In the data rows, 128 means zero.
Some points, each followed by its number:
140 150 212 126 156 130 112 113 142 129 184 83 95 93 121 121 168 111 148 101 89 112 147 148 152 139 124 130 159 108 165 165 103 86 154 129 86 110 94 150 175 150 135 143 122 92 142 75 129 102 0
81 132 75 80 82 131 156 142 161 152 109 179 178 215 129 121 107 137 107 91 131 114 120 165 119 83 147 81 169 127 182 78 81 78 95 62 220 151 95 242 122 102 115 151 117 159 149 157 119 127 1
76 122 62 113 78 126 186 163 136 118 57 144 175 213 175 116 112 167 128 152 157 151 104 109 128 122 180 98 115 166 100 65 129 176 138 154 158 185 160 101 105 71 132 116 127 193 103 179 143 164 2
146 196 245 163 125 123 94 94 125 106 178 117 52 108 129 92 140 153 141 64 91 137 141 155 145 139 81 111 85 145 152 165 49 130 120 158 91 79 100 117 152 144 124 99 175 103 149 74 81 133 3
155 152 226 159 157 127 88 89 83 111 150 94 58 118 163 118 129 144 134 73 104 95 130 164 153 129 79 149 62 157 101 177 73 147 147 134 58 89 89 115 131 156 141 84 129 73 154 65 85 133 4
128 115 92 108 120 124 144 141 133 125 108 156 162 129 117 140 104 141 126 123 137 97 122 99 91 105 135 104 167 110 150 112 155 103 134 102 191 123 145 158 132 127 112 151 120 133 131 149 138 134 5
144 85 85 138 137 143 137 139 111 116 108 120 139 120 156 167 75 137 113 167 148 134 114 93 123 76 137 161 150 129 98 134 190 142 110 112 152 124 147 115 80 136 141 120 110 119 88 152 131 160 6
134 122 112 100 115 126 145 153 121 150 116 164 154 119 106 114 123 125 147 73 137 112 124 95 111 138 130 99 130 108 157 137 139 113 122 115 191 116 137 140 118 129 106 141 132 116 125 179 166 121 7
115 147 148 181 185 134 90 69 146 128 154 97 94 157 164 117 131 86 130 193 159 180 130 161 146 139 108 171 89 160 65 138 117 174 133 148 0 150 101 93 150 125 168 100 123 110 124 81 119 103 8
155 145 194 127 142 108 115 122 125 115 141 107 100 117 100 119 148 131 138 86 95 113 147 140 127 148 112 101 132 124 136 135 95 123 142 117 116 128 111 167 139 122 124 127 128 125 165 96 110 104 9
70 190 240 135 129 117 38 94 142 97 193 90 39 144 116 101 204 97 159 78 59 152 147 193 148 251 123 140 81 161 130 135 0 151 146 186 0 110 58 168 199 65 206 137 159 143 182 0 63 61 10
120 123 113 132 136 130 139 125 143 127 116 125 134 150 144 118 128 125 110 152 142 141 124 135 125 128 128 143 119 141 122 123 124 137 122 128 118 139 126 113 125 120 132 127 127 151 124 129 123 135 11
112 154 142 80 87 124 147 163 165 115 142 133 162 155 95 83 177 137 139 62 113 123 145 158 98 149 117 83 115 145 162 105 86 112 139 160 164 125 117 141 163 104 106 128 162 154 159 150 150 118 12
111 133 63 127 142 157 127 132 110 129 107 142 118 164 145 123 85 122 119 195 163 154 77 109 96 110 143 159 112 152 115 126 167 149 93 141 103 161 146 98 116 144 135 112 91 140 117 134 102 154 13
153 208 255 183 117 118 92 83 75 125 195 74 40 89 176 79 139 168 135 25 73 85 142 189 169 148 36 134 51 151 138 217 32 152 160 110 60 85 96 172 117 143 108 86 184 94 169 65 99 131 14
121 103 124 88 110 113 141 154 134 116 94 124 155 147 116 112 126 138 133 109 119 112 117 140 109 137 123 91 136 131 150 109 110 131 115 96 148 133 126 140 127 121 102 128 144 139 161 153 134 136 15
New points follow, each followed by the number of its nearest point above by angle, seen from the average point of the numbered points.
130 115 108 123 116 123 147 124 127 132 127 125 141 116 138 129 94 146 140 132 130 133 119 100 111 111 121 123 127 124 114 118 153 138 127 122 169 118 149 120 118 120 109 105 125 126 108 143 141 138 --> 6
111 92 27 135 130 151 127 159 205 128 55 147 186 187 122 160 124 65 87 196 177 191 83 87 112 95 166 132 156 141 73 81 222 191 73 139 158 185 149 115 138 98 135 165 121 176 84 186 103 157 --> 11
113 148 126 155 80 120 135 134 155 100 151 153 125 152 163 79 120 153 84 135 149 152 99 118 92 141 142 128 72 168 66 113 90 194 121 202 90 140 131 30 125 111 144 77 167 130 102 159 109 136 --> 2
149 146 179 131 126 137 116 154 122 149 139 129 129 103 78 136 145 107 119 81 102 123 143 74 146 110 124 160 125 101 93 142 136 117 127 138 155 124 109 151 120 141 107 111 124 122 156 138 94 124 --> 7
134 118 104 152 135 136 126 112 122 139 115 143 118 134 141 172 101 121 117 142 147 142 113 128 131 117 140 159 127 122 111 131 174 129 109 111 116 131 148 107 112 140 134 131 119 121 123 129 130 141 --> 6
109 148 53 83 83 90 168 156 134 163 99 153 176 169 125 115 176 120 114 138 162 123 103 145 115 149 148 99 144 105 126 66 78 107 116 129 167 147 166 78 99 102 128 131 142 180 107 191 188 123 --> 2
170 108 171 134 165 134 73 107 118 124 146 77 93 141 129 160 133 116 133 155 114 138 122 137 141 106 103 155 131 118 105 163 122 129 118 120 64 125 101 148 158 151 137 144 123 125 142 76 84 131 --> 8
101 136 141 151 113 106 132 123 170 77 107 108 110 165 139 58 150 105 140 106 98 151 135 152 125 172 152 138 79 154 131 91 52 172 115 166 77 136 98 123 153 68 146 136 172 155 133 95 124 121 --> 10
129 112 113 106 125 122 137 140 135 131 124 141 134 140 122 109 121 124 129 121 133 127 123 121 115 120 134 115 137 127 133 125 126 123 123 111 161 123 133 130 132 112 104 143 123 135 117 126 125 132 --> 5
158 114 147 132 147 123 105 122 100 122 127 122 117 108 134 141 114 141 124 127 143 109 122 113 125 100 107 131 130 130 140 138 149 135 116 103 133 110 123 156 128 146 101 129 114 113 126 125 116 136 --> 6
110 145 211 130 154 108 93 93 116 120 146 82 100 141 111 95 180 101 138 119 119 136 136 179 150 184 107 128 124 136 106 152 36 148 171 150 37 115 83 172 179 86 174 122 146 113 195 61 119 91 --> 10
159 190 255 180 160 104 69 77 124 120 207 56 37 140 133 96 187 105 154 96 86 155 136 191 142 180 68 133 78 173 120 159 34 132 152 155 3 125 98 130 177 111 155 117 181 121 149 40 70 69 --> 10
142 172 155 117 113 107 139 122 113 120 139 124 102 104 125 94 127 167 123 67 105 116 146 155 111 129 108 109 85 140 144 138 95 141 145 137 147 96 124 165 152 133 99 63 144 126 135 139 124 138 --> 14
143 127 134 132 156 129 108 119 126 141 121 120 142 109 118 164 120 121 132 143 127 138 132 114 145 132 114 137 136 124 116 129 143 104 111 116 114 127 120 135 126 133 113 145 116 124 147 115 127 102 --> 6
124 163 189 121 142 118 97 125 162 118 147 93 81 161 109 98 181 93 148 97 85 151 161 181 145 192 112 138 107 153 133 132 66 131 143 163 74 134 74 137 179 97 157 134 154 145 183 70 106 111 --> 10
101 136 73 133 94 131 137 146 159 131 132 145 145 155 127 150 141 135 126 153 122 118 113 118 122 114 135 124 127 141 139 93 99 152 137 157 157 141 155 120 136 116 136 128 148 141 128 131 158 142 --> 2
144 154 138 123 121 161 121 142 136 142 139 142 129 131 110 150 108 136 92 105 123 137 151 94 144 122 116 137 132 133 113 180 142 101 128 140 134 117 123 151 126 129 113 118 118 116 138 115 124 125 --> 6
129 119 101 145 137 143 126 125 113 126 125 133 143 117 126 161 120 122 113 153 145 133 110 100 130 126 136 132 134 125 124 131 161 133 119 121 138 132 135 120 118 133 129 126 126 129 125 137 131 130 --> 6
73 111 51 131 107 125 134 134 199 126 115 176 184 161 149 103 195 54 129 180 170 162 115 140 92 187 166 151 97 127 139 81 116 129 113 147 77 176 137 60 173 96 160 177 150 168 116 135 169 80 --> 11
74 135 168 120 124 116 114 146 154 110 112 104 112 174 112 83 164 99 155 117 98 147 121 159 168 157 127 126 107 158 136 112 81 166 130 144 97 153 94 144 133 86 150 145 156 160 132 96 119 138 --> 10
112 122 118 124 121 120 146 126 141 128 133 126 132 139 124 116 133 130 138 122 125 122 133 145 132 148 130 111 131 133 129 110 100 122 134 129 140 136 126 122 127 116 130 124 138 143 120 149 139 117 --> 2
154 119 146 123 139 130 114 115 109 108 136 119 109 116 129 167 95 139 126 116 142 115 135 110 129 97 115 119 133 119 136 137 155 130 134 104 128 123 119 159 130 138 112 125 118 124 130 120 132 138 --> 6
91 74 0 50 77 161 192 202 226 169 117 225 241 198 157 37 148 0 119 179 216 166 98 117 75 163 222 78 146 170 97 50 223 181 86 201 151 255 200 28 69 46 194 157 132 224 122 196 97 117 --> 2
109 102 98 140 130 123 151 112 111 128 126 126 126 132 148 108 96 123 125 157 160 122 128 138 144 140 124 155 142 126 131 120 123 128 132 125 105 128 128 91 126 130 139 102 103 120 107 133 154 128 --> 11
129 144 130 143 133 137 125 92 119 151 155 125 108 127 140 130 133 114 127 150 159 150 130 119 115 142 120 149 92 132 96 139 141 135 125 133 94 117 127 104 132 139 133 96 108 122 127 114 136 116 --> 8
136 136 84 144 101 122 145 136 117 125 123 162 155 111 152 138 100 171 121 123 156 142 127 128 128 106 148 117 143 162 139 127 147 139 134 147 144 139 148 113 97 126 113 119 144 148 105 157 129 136 --> 6
